The rows of D fall into a few groups, which share some directions, and each row is roughly a mix of its group's hidden directions.
D, 95 rows:
-1.91,-0.81,-1.57,-0.31,-2.56,-0.80,-2.90,+0.61,+3.63,-0.42
+0.77,+0.22,+2.64,+1.89,+1.08,+2.34,-3.48,-1.35,+1.92,-0.85
-0.30,+0.07,-0.70,+0.89,-3.15,+1.42,+0.86,+2.91,+3.52,-1.10
-1.92,-1.78,+0.85,-0.57,-2.66,+0.57,-2.37,-0.43,+2.74,+2.75
-1.51,-0.17,-0.37,-1.46,+2.44,+0.68,-4.92,-0.91,-0.17,-0.25
+0.19,-1.79,-1.94,+1.46,-0.72,+1.92,-2.45,+0.68,-1.03,-3.91
+0.76,-1.10,-4.24,+0.20,-2.50,+1.57,-2.25,+0.09,+1.55,+0.42
+0.67,-0.31,-0.55,-1.20,+3.59,+1.19,-1.27,+1.99,-3.73,+0.22
+0.04,-1.26,-0.33,+2.66,-4.71,-0.73,-0.68,+0.67,+1.39,-1.33
+4.17,+0.82,-1.18,+1.44,-0.24,+1.91,+3.00,+0.15,-0.16,+1.37
+0.14,-1.32,+3.84,+2.66,+2.05,+1.46,+2.32,-0.40,+0.67,+0.51
-0.45,-2.26,-0.01,+3.16,-2.03,-0.33,-3.70,-1.31,+1.01,+0.46
+1.91,-0.37,+0.89,+1.40,-2.77,+0.28,+4.35,-0.29,+0.40,-1.64
-0.93,-0.77,-1.96,-1.40,-4.40,+0.32,-1.74,-0.82,+2.38,+0.06
-0.85,-1.71,-1.74,+2.50,-2.80,-0.72,-2.19,-0.46,-1.12,-2.93
-0.43,+0.90,+3.49,-0.52,+1.66,-0.34,-3.55,-2.27,+1.26,+0.71
+1.78,-1.77,-0.55,+1.95,+1.96,-0.87,+2.79,-0.69,-3.47,+0.87
+1.13,-0.63,-0.90,-1.10,+0.58,+0.88,-4.44,-2.57,-2.01,-1.02
-0.97,+3.73,+0.54,-3.88,+1.06,+0.31,+0.74,+0.26,+1.83,-0.89
+0.90,+2.90,-0.08,-0.39,+0.57,-1.55,+2.29,-2.98,+2.73,-1.58
+0.86,-1.13,+0.58,+2.19,+0.31,-1.56,-2.55,-3.98,-0.93,-1.82
+1.19,-0.55,-1.92,+1.67,+4.70,-0.30,-0.32,-0.27,-1.95,+1.33
+0.41,-4.10,+0.72,+2.79,+0.00,-0.32,+1.00,+1.06,-2.90,-0.43
+0.86,-2.57,-2.28,+2.39,-1.97,-2.40,-0.70,-1.68,-2.14,+0.67
-0.80,+0.68,+0.09,-0.09,-2.57,-0.59,-3.97,-1.70,+1.52,+2.65
-0.53,-0.76,-1.00,+2.51,-1.94,+2.12,+1.95,+3.47,+0.93,-1.74
-2.73,-0.45,-1.53,-2.54,+0.60,-0.70,-3.92,-0.39,+1.83,+0.09
-1.35,-1.78,-0.15,+3.29,-0.52,+0.51,+3.90,+1.42,-1.47,-0.60
-0.35,+3.61,+1.87,-1.53,+0.42,+2.70,-1.51,-1.12,-0.29,-2.45
+1.60,+1.11,+2.92,-1.00,+2.37,-0.14,+2.23,+0.45,+0.84,+3.36
-0.95,-2.18,-1.94,+1.01,-4.17,+0.12,-2.72,-0.42,-0.15,-0.86
+1.60,+1.39,-1.06,-0.17,+1.12,-0.58,+4.57,+0.80,+0.97,+2.53
+1.23,-1.21,+3.89,+0.77,+2.05,+0.02,-1.17,-3.41,+0.42,+0.19
-2.54,-0.02,-0.92,-0.42,+1.59,-0.82,+1.19,+3.93,+0.47,+2.90
-0.07,-0.13,-1.64,-1.51,-2.13,+1.11,-4.74,+0.20,+0.12,-1.69
+1.32,+0.04,-3.27,+0.49,-1.04,+1.43,+1.96,+1.18,-3.32,-2.03
-2.37,-1.20,-1.21,-1.17,-1.85,-3.54,-2.87,-0.85,+0.78,+0.85
-1.43,+1.35,+0.94,-1.24,+1.45,+1.23,+2.31,+3.06,+3.40,-0.06
-1.32,-0.97,+3.20,-1.57,+3.38,+2.30,-1.17,+1.20,+0.92,+0.62
-2.26,-2.62,-2.26,+3.30,-1.74,-1.07,+0.68,+0.78,+1.69,+0.25
-1.45,-0.85,+3.48,+2.50,-1.09,+1.26,-2.88,-1.66,+1.00,-0.30
-1.40,-2.47,-0.44,+3.58,+1.40,-2.47,-0.24,-0.90,-2.46,+0.15
-0.57,-2.19,+2.27,-0.66,+1.10,+0.03,-2.69,-3.24,+1.90,+1.70
-1.06,-1.46,-3.08,-0.23,-3.47,+0.04,-2.21,-0.45,+2.46,+0.38
-1.58,+1.35,+1.01,-1.76,+1.21,+0.10,+1.88,+1.81,+4.35,+0.69
-1.34,-0.95,+1.50,+2.25,-3.75,-0.73,-1.68,-0.87,+0.46,+2.77
+0.30,-2.87,+0.80,+0.18,-0.11,+0.76,-4.26,-1.15,-2.17,+1.56
+0.25,+1.04,+2.57,+2.27,-0.87,+3.06,-2.29,-1.92,-1.50,-1.37
+1.61,+0.39,+0.34,+3.23,-0.89,+3.00,+3.28,+0.45,-1.43,+0.20
+0.43,+1.48,+0.12,-1.11,-1.86,+1.68,+2.20,+1.99,+4.17,+0.31
+1.50,-3.29,-0.26,+2.34,+1.26,-0.62,-1.89,-1.00,-3.29,-0.45
-0.12,-1.43,+0.12,-2.47,-2.50,+1.75,-2.49,-1.11,+1.52,+2.98
+2.78,-1.86,+1.70,+0.33,-1.54,+0.22,-0.16,-4.41,-0.14,-0.11
-0.86,-1.11,-0.34,-0.36,-0.65,-1.68,-5.09,-1.77,-1.14,-0.57
-3.92,-0.81,-1.24,+0.07,+1.10,-1.24,+1.17,+2.93,+2.36,+0.59
-3.16,-1.15,+0.29,+0.72,-2.84,-0.48,-1.66,+2.01,+1.91,-2.34
+0.10,+1.21,+1.30,-2.32,+4.50,-0.44,+0.05,-1.36,-2.00,+1.13
+2.92,+0.48,+1.59,+1.02,-0.35,-0.76,+4.41,-1.86,+0.18,-0.45
-2.34,+1.55,-0.01,-1.47,+2.06,-0.29,+2.35,+2.58,+2.80,+1.31
+0.77,-0.94,+1.24,+3.45,+1.58,+0.62,-2.27,-3.28,-1.28,-0.89
-0.75,-0.20,+0.80,+2.07,-2.73,+0.69,-4.51,+0.10,-1.13,-1.02
+2.37,+1.45,+2.57,-0.35,+1.19,-0.55,+2.20,-3.51,+1.63,+0.44
+0.80,+2.34,+1.81,-2.79,+3.52,+0.06,+1.65,-0.34,+1.05,+1.64
+0.01,+0.52,+1.22,-1.74,+2.56,-1.95,-3.80,-2.53,-0.35,+0.20
-1.20,-2.78,-2.45,+2.64,-1.79,-1.40,-2.66,-0.75,-1.00,-0.50
-1.20,-2.81,+1.06,-0.17,-0.25,-0.51,-2.86,-1.38,+1.12,+3.75
-0.98,-1.77,+1.91,+0.77,+0.43,-1.82,-3.55,-2.63,-2.19,+0.20
-1.66,-2.22,+0.40,+1.62,-1.75,+0.02,-3.09,-1.25,-2.73,-2.01
-0.65,+2.41,+4.35,+2.18,-0.53,+0.90,+0.25,+1.16,+1.64,-1.01
+0.76,+1.68,+2.30,-3.24,+2.12,-1.11,-1.14,-2.58,-1.62,+0.80
-2.82,-2.16,-0.41,+0.14,-2.08,-2.07,-1.09,-0.92,-3.35,-1.21
+0.76,-0.72,-1.25,+1.26,+0.25,-0.57,+4.45,+2.63,-1.95,-0.98
-0.76,-0.65,+0.37,-0.07,+2.94,-2.17,-2.91,-2.02,-3.01,+0.16
-0.34,+4.12,+1.69,-2.25,+1.83,+0.88,-0.19,+0.17,+2.41,+1.06
-2.22,-0.20,+1.59,-0.89,-2.94,-1.89,-3.06,-0.06,+1.89,-1.65
-2.49,-0.44,+3.05,-0.35,+0.56,-1.00,-2.10,-0.96,+3.68,+0.35
+0.60,-1.96,-1.66,+2.34,-0.19,-1.04,-2.93,-1.57,-3.36,-0.55
-3.37,+0.48,+1.50,-2.05,-0.89,-0.95,-1.38,+1.47,+3.30,-1.23
+1.80,+4.24,-0.69,-1.14,+0.73,+1.20,+1.32,-0.17,+2.80,+1.26
+0.14,+1.41,-1.04,+0.35,-0.18,+0.52,+3.98,+3.48,-0.87,-1.98
-0.68,+2.06,+1.20,-3.96,+2.77,+0.16,+0.81,-0.37,+1.89,+1.50
-3.15,-0.90,-0.59,+0.07,-3.04,-0.23,-1.48,+0.80,+3.45,-1.02
+1.82,-1.09,-0.95,+2.45,-0.20,+1.00,-1.26,-0.16,-4.45,-1.52
+1.46,-1.04,-2.71,+2.25,-2.45,-1.41,-0.04,+0.18,-3.44,-0.79
-0.23,-0.10,+1.28,-2.71,+1.14,+0.12,+0.78,+3.05,+3.91,+0.78
+0.61,-0.55,+0.30,+2.62,-2.19,+2.78,+1.63,+0.46,-3.43,-1.16
+0.22,-1.53,+1.87,+0.40,-2.09,+0.03,-2.85,-1.60,+0.56,+3.84
-1.75,-2.63,+0.25,+2.56,+1.82,-1.25,-0.47,+2.78,-2.29,+1.23
-1.80,-1.86,-1.96,+1.42,-3.88,-0.07,-2.30,+0.76,+1.25,-1.05
-0.39,-1.64,-0.78,+1.02,+1.68,-0.79,-4.47,-1.16,-2.60,-0.37
+0.98,+1.86,-3.13,-2.82,+0.49,-0.86,-0.33,+1.27,+3.34,+0.33
-0.64,+0.26,+0.02,+0.72,-4.08,+0.24,-1.47,+1.12,+2.99,+2.47
-0.72,-1.52,+2.14,+3.39,+0.60,+1.31,-1.68,-2.47,-1.51,-1.99
-0.11,-0.73,-1.16,+1.80,-2.17,+3.08,+0.84,+3.14,-0.74,-2.38
-1.37,+2.09,+0.46,+2.17,-4.02,+0.40,+0.14,-1.67,+1.37,+2.00

Here is one row of each group, with its name. Which group are the others in?
-0.96,+0.59,+1.40,-2.04,+2.02,+0.64,+3.19,+1.80,+2.59,+2.04 -> Q
-2.36,-1.89,+0.14,+2.35,+2.22,-3.03,-1.86,-0.68,-1.81,-0.37 -> C
+0.50,-1.42,+1.26,+4.58,-0.88,+1.04,-2.05,-2.24,+0.22,+0.47 -> W

-3.00,-1.68,+2.14,+0.97,-2.42,+0.21,+2.94,+0.96,-1.81,-0.31 -> W
-0.64,-2.26,+2.55,+0.60,+1.90,-0.59,-3.02,-2.47,+0.78,+1.99 -> Q
-2.25,+0.99,+4.14,-1.61,+0.88,-2.86,-0.45,-0.76,+0.52,-0.62 -> C
-1.45,+0.91,-0.98,-3.91,-0.31,+1.82,-1.26,+1.19,+2.21,+2.37 -> Q
-1.16,-0.92,-1.97,+2.18,+1.77,-2.06,-0.05,+2.84,-3.11,+0.46 -> Q
-1.11,+0.33,+0.92,-2.81,-1.67,-2.28,-2.64,-2.80,+1.64,+0.77 -> C
-1.09,-0.02,+0.01,+0.15,+3.90,+0.99,+3.94,+0.99,-0.99,+1.12 -> C
+1.32,+0.01,-0.99,-3.41,-3.17,+2.94,-1.34,-0.48,+0.27,+1.01 -> Q
+0.48,+1.85,+0.33,-2.09,+3.33,-1.99,-2.32,-2.62,+0.81,+0.34 -> W
